In the rows, 128 means zero.
Families of rows that turns and mirrors carry onto each other, the same ones carrying the whole set onto itself: the rest of each named row's family, in list order:
3 families of 6 rows:
J630: [154 139 105  69 153 128 110 114 135 149 105 137 123 138 115 133 120 127
 125  98 128 106 120 101 124 133 144 169 127 117 164 163 128 142 136 144
 139 118 120]
J762: [165 130 109 133 116 131 140 180  88 134 137 120 132 124 139 152 114 157
 117 129 128 120 125 131 118 128 115 110 140 153 152 128 120 143 121 126
 123 125 145]
J415: [132 147 118 130  87 157 154 110 117 131 116 126 113 135 117 119 130 144
 121 139  92 144 115 114 150 108 132 110 143  88 117 145 111 120 106 106
 121 112 100]
J883: [138 142 128 146  74 164 142 118 107 107 132 128 127 128 124 115 123 138
 125 146  93 136 113 127 142 102 137 120 143  95 114 130 121 126 110 114
 108 128 111]
J280: [122 126 119 104 133 112 106  85 142 126 155 136 118 123 141 115 113 130
 142 135 126 112 121  80 129 112 130 116 134 140 132 171 146 119 136 120
 120 127  83]
J31: [105 113 125 163 149 114 166  93 110 101 152 133 132 135 125 157 116 131
 147 125 147 126 130 121 131 108 134 144 128  96 128 121 121 159 120 138
 150 135 142]
J726: [128 141 108 132  94 169 135 128 101 128 127 148 125 145 126 106 125 137
 103 140  86 148 120 133 141 114 138 112 138  99 116 133 131 129 111 123
 118 124  90]
J975: [166 135 124 119 103 133 136 183  99 134 138 127 124 107 148 146 108 153
 104 118 133 129 120 124 117 127 126 128 142 139 151 142 112 140 117 114
 110 114 125]
J770: [117 116 130 173 151 122 162  93 124 112 134 141 135 137 124 144 110 146
 139 142 156 134 137 115 138 114 137 141 141  86 122 130 139 147 125 114
 146 137 154]
J48: [156 133  91  75 140 153  99 119 126 125  98 138 129 132 124 139 127 146
 123  99 106 106 110 101 133 139 130 166 143 127 154 148 124 140 135 147
 138 128 118]
J188: [119 116 126  97 140 122 106  86 145 129 140 140 117 122 126 119 115 136
 132 121 134 121 128  74 105 105 138 119 130 149 102 173 137 119 145 113
 128 139 106]
J615: [154 150 103  93 131 141 114 106 132 136 103 150 116 137 113 136 124 152
 125  84 116  98 131  98 125 131 146 151 135 129 165 156 115 138 130 157
 135 133 111]
J857: [138 106 142 106 147 135 141 112 143 124 133 122 143 129 135 116 154 135
 116 125 161 122 121 154 120 138 136 137 114 116  98 137 119 150 145 172
 114 131 161]
J684: [120 119 124 163 157 111 153  76 121 102 141 137 142 137 113 134 111 128
 148 136 149 117 136 123 150 107 141 148 124 108 117 114 143 139 128 133
 150 132 147]
J776: [147 121 143 104 145 144 128 119 137 122 132 105 155 143 125 118 138 140
 146 113 170 119 115 149 102 135 134 135 133 128  99 124 121 147 155 169
 131 115 148]
J321: [141 117 148 118 128 135 143 133 132 125 116 118 145 139 120 113 144 129
 139 109 168 123 125 163 119 126 140 148 117 127 102 128 122 154 142 157
 123 115 167]
J773: [109 130 123 105 137 106 116  85 167 134 143 141 114 134 144 112 109 150
 145 130 127 123 123  97 127 108 128 119 116 142 107 171 142 128 135 117
 126 134  97]
J342: [163 128 120 141 115 125 136 183  86 147 145 118 132 120 139 139 122 152
 119 123 136 138 137 118 118 140 119 132 153 137 133 132 115 143  98 112
 115 130 130]

Same family as J415: J762, J770, J48, J776, J773
Same family as J188: J31, J726, J615, J857, J342

Families of rows that turns and mirrors carry onto each other, the same ones carrying the whole set onto itself: the rest of each named row's family, in list order:
4 families of 8 rows:
J793: [130  96  86 101 178  71  82 124 107 108 125 136 123 155 138 122 114 154
 122 119 114 139 128 154 123 126 175 101 110 100 118 132 166 141 122 119
 108 118]
J447: [143 113 101  96 126 100 130  82 102  96 140 121 113 159 115 105 119 128
 139 107 116 131 144 150 157 127 175 101 106 132  89 157 147 116 109 121
 103 118]
J438: [143 126  95  95 144  94 131  78 113  91 131 125 112 156 110  91 128 130
 142 110 144 133 131 154 165 133 177 105 113 142  97 146 155 125 117 108
 108 114]
J51: [152 157 129 147 137  72  94 120  99 126 131 129 138 174 118 104  97 119
 110 133 150 111 154 170 135 131 101 108 145 113  93 116 143 109 149 112
 111 168]
J605: [151 103 104 104 138  88 134  83 111  90 133 126 120 152 114  78 123 124
 143 120 122 127 136 144 160 131 175  94 110 120  96 153 150 116 112 111
 117 114]
J863: [154 167 127 147 129  63 105 124  97 123 133 125 126 165 109 104  88 124
 126 123 161 122 154 164 119 124 106 102 125 110 104 112 144 113 147 118
 114 168]
J624: [176 129  98 109 166  95 144  81 105  91 125 127 119 122 109 138 111 144
 137 143 112 118 129 159 152 102 153 141 122 141  79 125 118 101 145 118
 118 154]
J692: [148 123  74  91 120 108  83 122  95 113 108 164 148 129 132 130  94 120
 143 133  96  90 114 146 113 142 147 111 121  93 117 139 143 147 150 146
 122 135]
J783: [111 164 120  99 154 100 108 124 127 123 123 106 118 141 110 113 117 126
 109 143 165 122 136 138  92 143 105 133 125 116 120 104 146 111 173  95
 108 134]
J751: [174 133  95  98 158 105 137  88 100 103 125 129 124 126 110 132 119 144
 161 141 135 114 134 169 161 103 138 129 121 142  89 113 119  96 143 108
 128 137]
J263: [147 174 109 156 163  80 121 106  85 113 136 124 139 164 125 123  99 158
 154 151 139 132 126 178 135 133 140 152 143 127 103 137 114 115 123 124
 132 157]
J537: [132  96  94  96 186  82  78 120  93  92 124 134 131 153 139 133 114 144
 133 123 115 132 135 152 117 137 180 105 116 104 127 144 152 134 119 130
 109 119]
J965: [108 155  99  69 107 104 122  94 105 114 114 117 141 129 149 113 121 122
 147 152 134 109 102 143 101 145 125 132 144 118 115 135 127 155 156 129
 102 135]
J948: [ 99 156  96  73 102 113 121 104 105 131 122 125 139 139 134  93 112 127
 157 135 135 118 117 155 100 146 117 132 152 101 129 136 136 145 163 125
 103 125]
J994: [162 124 102  97 143  86 126  89 122  89 138 117 119 157 120  93 114 128
 151 120 135 137 141 155 168 130 178 103 110 131  98 155 154 126 123 109
 103 110]
J175: [117  91 100  94 166  80  81 122 105 106 116 138 118 156 133 124 124 163
 129 127  99 133 125 150 117 139 176 109 125 114 119 159 153 134 122 115
 108 116]
J566: [142 119  68  91 125  97  87 138  96 118 119 158 132 120 116 117 111 123
 135 127  87  90 121 143 108 137 134 108 139  88 127 135 137 146 148 135
 105 136]
J494: [104 158  94  70 108  99 114  95 109 125 124 120 136 147 147  84 117 121
 146 146 131 104 111 134 104 143 111 131 140 109 114 130 132 144 160 141
 102 136]
J760: [139 123  79  92 128 108  82 128  89 119 119 166 134 127 132 114 106 119
 131 144  92  97 119 128 111 132 138 116 139  84 115 132 149 147 154 143
 128 130]
J512: [109 161 117 103 149  90 103 126 128 134 135 119 138 154 121 114 125 121
 110 149 160 131 131 125  95 133 104 124 128 133 103 110 144 101 169 111
 104 136]
J621: [146 158 136 149 137  74  98 129  96 120 127 134 138 179 111 105  94 127
 117 128 153 117 143 176 125 120 103 106 132 112 105 134 162 116 145 102
  97 160]
J713: [127  91  87  93 179  77  81 114  94 112 124 131 130 157 132 104 114 155
 129 125 110 131 122 145 113 136 175 110 127  96 114 151 153 137 124 133
 111 108]
J382: [112 146 121  98 152 108 111 126 118 128 126 120 123 150 121 122 127 111
 106 135 157 126 121 144  91 137  92 118 115 126 114 105 148 103 163 111
  93 131]
J67: [168 118 102 104 166  97 141  79 105  99 131 127 127 130 108 129 123 142
 156 138 118 104 137 162 144 109 157 137 137 142  69 118 121  93 142 108
 133 136]
J108: [160 167 111 142 166  79 118 113  72 120 147 120 128 156 128 128 111 150
 163 161 130 125 127 181 131 124 125 147 155 138 119 125 119 127 119 112
 123 159]
J483: [162 162 132 144 127  80  91 136  94 132 131 122 122 171 116 101  95 131
 118 129 148 115 135 177 125 139  95 106 134 120  96 125 152 125 145 110
 106 154]
J576: [121 154 117  95 148 109 110 120 134 138 122 116 124 146 118 121 121 113
 105 139 168 117 130 131  94 128 114 117 120 131 109 112 141 100 160 103
  85 138]
J514: [112 159  94  73 113 104 124  98 119 118 117 123 136 151 148 100 117 110
 152 139 123 109 101 142  91 149 128 141 144 118 121 139 141 150 160 134
  88 128]
J37: [152 163 115 149 172  78 117 121  74 118 157 125 136 153 124 131  97 155
 154 155 125 108 118 184 131 136 128 148 145 122 109 133 117 122 124 109
 122 160]
J703: [152 156 109 147 161  77 125 100  81 121 154 113 155 161 119 117  97 153
 158 166 126 123 126 174 143 135 130 140 151 135 104 131 122 116 119 110
 130 165]
J256: [146 131  72  91 123 105  83 139  87 109 115 157 145 124 138 123  99 125
 137 127  95  93 125 150 115 135 138 119 134  88 115 144 150 151 135 143
 129 133]
J340: [178 135 100  88 152  99 148  89  98 109 136 137 115 116 111 125 113 137
 162 138 127 110 127 174 145 107 150 133 134 148  84 124 121  95 146 114
 135 150]

Same family as J692: J751, J537, J994, J382, J108, J483, J514
Same family as J965: J793, J438, J621, J576, J37, J256, J340

